In the rows, zero is written as 128.
One turn or mirror swaps these rows in pairs. Which row does each one swap with?
The rows were stretched afterwards, more along some directions than others.
Zaged: 153,130,124,137,128,149,98,98,138,133,141,129,129,105,132,147,125,139,137
Zabuz: 165,135,160,109,144,123,105,124,105,114,135,116,134,156,126,108,162,132,97
losek: 144,109,102,136,124,140,116,102,132,135,157,132,129,112,139,144,120,138,147
dage: 128,132,107,140,130,158,109,107,145,136,159,140,132,103,134,149,130,145,140
tur: 109,156,167,144,136,99,116,120,131,156,102,126,122,118,122,92,118,107,149
bak: 158,140,142,128,143,113,102,135,134,145,135,141,132,143,117,94,172,126,89
Bima: 149,100,107,118,125,180,113,130,119,135,157,151,133,108,135,183,125,134,114
gusa: 163,103,115,128,110,167,94,123,139,145,154,139,145,130,150,172,144,141,126
zuli: 147,108,101,137,129,151,106,118,132,153,165,138,125,103,140,154,133,122,133
zofu: 163,136,153,124,135,111,113,126,130,126,126,129,135,138,136,104,166,106,97
rete: 96,181,153,148,142,131,93,110,120,172,114,126,132,106,131,109,105,110,145
zoz: 125,125,111,135,152,148,129,142,134,161,186,110,121,177,99,147,168,155,124
Beg: 114,151,117,119,153,143,122,119,125,159,173,94,128,175,107,124,159,143,152
Zad: 149,142,142,102,139,134,90,111,107,122,134,113,125,143,152,122,157,124,102
bozif: 134,110,113,110,116,174,118,116,112,139,150,127,134,109,140,157,111,132,144
fovur: 108,153,133,109,114,154,106,122,113,157,120,158,144,93,130,125,97,108,127
Fiton: 121,129,97,133,152,139,120,134,142,140,182,119,136,157,95,129,158,140,136
Delen: 109,154,134,116,128,141,94,115,98,155,102,126,137,99,145,120,92,88,138
lotal: 98,155,145,119,133,139,99,140,112,173,106,150,136,83,134,122,101,94,122
salu: 126,118,117,106,149,174,105,115,111,132,135,138,150,102,133,157,114,127,127
ruvuk: 104,153,146,142,148,123,113,111,102,152,99,135,127,123,125,110,109,113,132
Loruf: 164,120,99,122,107,176,107,124,132,141,167,140,156,117,137,157,130,124,127
dolib: 106,139,99,130,148,141,119,106,143,128,173,94,122,165,114,132,145,138,160
Deko: 99,165,150,142,145,114,106,101,112,154,89,120,119,101,135,106,107,99,153
kad: 139,130,119,138,161,153,119,134,127,149,183,126,132,174,108,136,187,152,119
goza: 157,104,115,144,133,133,124,108,146,126,153,125,125,142,125,147,138,142,144
daka: 109,135,129,115,173,145,144,145,113,146,179,116,123,161,94,143,152,144,124
peka: 138,132,147,120,129,117,110,126,128,107,146,126,133,143,133,98,139,131,109
Lavep: 146,139,134,117,121,132,99,125,140,121,134,118,135,131,136,116,147,123,91
rurim: 110,167,158,122,129,148,102,132,108,165,106,132,151,99,132,107,107,87,121
Mis: 117,157,149,147,136,132,106,127,114,168,106,143,119,103,147,120,125,98,122
sugi: 156,139,153,106,148,109,116,144,112,120,137,138,128,132,110,116,150,122,92
tezi: 168,139,164,126,140,106,97,149,119,130,125,131,129,141,119,108,171,126,90
Vub: 146,112,109,127,132,130,113,105,134,135,137,132,127,105,120,133,130,145,156
sev: 155,131,148,129,132,117,119,147,130,116,135,147,137,144,115,101,157,133,83
tud: 129,133,110,135,141,143,132,132,137,155,191,119,139,164,124,133,169,130,138
folid: 144,112,154,104,135,123,121,132,119,113,125,117,128,145,125,118,150,135,90
lum: 98,140,111,109,156,166,112,113,111,155,187,94,123,164,133,146,155,143,144
deman: 106,150,160,128,123,142,95,123,127,176,96,128,132,112,139,126,120,106,131
Fega: 118,139,97,125,137,138,112,132,128,144,181,107,139,173,122,142,162,138,153
kigat: 102,166,134,142,140,130,88,107,125,149,119,143,136,92,136,111,105,101,123
Napad: 114,147,105,131,135,162,103,135,127,142,201,110,147,159,127,144,158,135,137

bozif pairs with Delen
Bima pairs with lotal
zoz pairs with tezi

